In the data rows, zero lies at 4.5, halfway between 4 and 5.
Some points, each followed by its number:
[6 2 7 5 5 9 3 2 4 7 7 6 4 8 9 4 4 7 5 5 3 3 5 6 6 4 6 4 6 6 6 7] 0
[4 5 7 4 2 6 4 7 3 4 4 5 5 5 6 3 3 6 6 4 6 8 6 6 3 5 5 3 5 6 4 3] 1
[4 4 3 5 3 7 4 4 3 5 4 2 3 3 5 3 3 1 4 5 5 4 5 3 6 6 3 6 5 5 5 6] 2
[5 5 5 2 4 3 6 5 4 2 4 6 3 5 2 7 6 7 3 5 3 5 4 5 3 6 3 6 3 5 3 5] 3
[3 5 7 4 7 6 5 3 3 6 5 2 7 4 4 6 4 3 7 2 4 4 6 4 6 7 3 5 4 7 3 6] 4
[5 4 6 3 3 3 4 2 4 3 4 3 6 1 2 5 3 6 3 5 4 3 5 5 4 3 4 5 6 4 6 6] 5
[2 5 3 5 4 4 4 3 3 4 4 5 2 2 3 0 2 4 2 5 9 6 6 4 4 3 5 6 7 7 8 5] 6
[1 4 7 4 5 0 4 4 3 3 7 8 6 4 5 2 5 5 1 4 4 2 3 5 1 3 4 3 2 4 5 5] 7
[5 6 7 5 3 7 3 6 3 4 6 6 4 7 3 4 4 4 8 5 2 4 4 6 5 4 8 3 3 5 6 5] 8
[5 7 2 4 4 4 6 6 5 6 2 2 3 5 3 4 1 0 2 7 5 1 2 3 5 6 2 5 5 6 6 4] 9
[4 6 3 4 3 3 2 4 4 6 9 5 3 5 4 3 1 3 8 6 4 5 7 3 3 3 4 4 5 5 5 3] 10
[3 5 6 4 5 2 3 5 2 4 6 8 4 4 7 5 3 5 0 4 6 3 4 5 2 4 4 5 2 5 6 4] 11
[3 6 6 1 6 3 6 5 5 8 6 6 4 3 4 1 4 2 6 4 4 8 8 6 2 2 6 6 8 6 6 5] 12
[5 6 3 5 7 1 5 5 3 4 6 7 4 5 4 6 4 5 5 2 2 4 5 3 3 4 6 7 4 4 4 2] 13
[5 3 3 8 2 6 2 2 6 5 2 3 3 5 3 7 7 4 4 4 4 1 5 3 7 5 4 4 8 0 2 3] 14
[4 4 5 8 4 6 3 3 7 5 4 5 2 6 6 5 6 4 4 3 7 2 3 4 6 4 4 3 3 2 2 5] 15
New points follow, each followed by the numbers of its two nearest points above, nearest first.
[5 4 5 3 4 5 5 4 4 5 6 6 6 1 2 3 5 4 3 3 5 4 5 6 4 0 5 7 6 3 6 5] 5 12
[1 6 5 4 5 3 5 7 3 6 5 4 6 4 7 3 2 5 4 6 2 6 5 2 9 4 3 8 6 6 8 4] 2 4
[4 3 3 3 3 3 4 5 2 5 2 3 5 3 2 4 4 5 0 4 5 6 5 4 5 3 4 6 6 3 6 5] 5 2
[4 4 2 4 5 3 2 3 6 2 4 4 1 5 5 3 8 3 5 6 5 5 3 3 3 5 5 3 2 2 2 6] 15 3
[2 5 4 2 7 3 8 6 2 4 3 3 4 3 2 9 4 7 2 3 5 4 3 7 2 8 4 3 0 6 2 2] 3 11
[4 3 5 5 5 6 5 3 6 4 3 5 6 5 6 6 4 5 4 3 8 4 5 5 6 7 3 4 3 4 2 5] 15 4
[7 5 7 4 5 5 9 7 3 6 3 6 5 5 2 6 8 2 3 7 3 1 1 4 5 5 3 1 5 9 8 0] 9 3
[7 6 5 3 2 3 6 4 3 3 2 3 4 1 3 5 4 4 4 7 4 4 5 6 3 8 6 4 5 4 7 6] 5 3
[2 4 2 5 6 4 2 4 4 4 6 4 5 8 8 7 5 4 5 4 5 3 5 5 3 3 2 0 4 6 4 4] 15 11
[5 4 6 6 2 9 4 2 5 3 5 2 6 5 7 5 4 3 4 3 4 0 4 4 7 5 3 4 6 6 5 7] 2 4
[4 4 3 7 6 5 6 5 4 4 5 3 4 0 2 2 4 5 3 5 9 6 4 4 5 2 5 5 6 6 6 6] 6 2
[3 7 5 8 5 4 4 7 8 3 6 5 3 8 7 5 5 5 6 6 5 1 5 4 6 5 6 4 4 5 4 4] 15 8
[3 2 2 3 6 3 5 4 7 4 9 2 3 5 5 5 2 5 6 2 1 7 4 4 4 4 8 6 3 4 4 5] 13 10
[8 5 4 1 3 7 6 8 2 4 3 3 5 4 5 3 7 5 5 8 4 6 6 4 6 5 5 8 6 5 7 8] 2 3
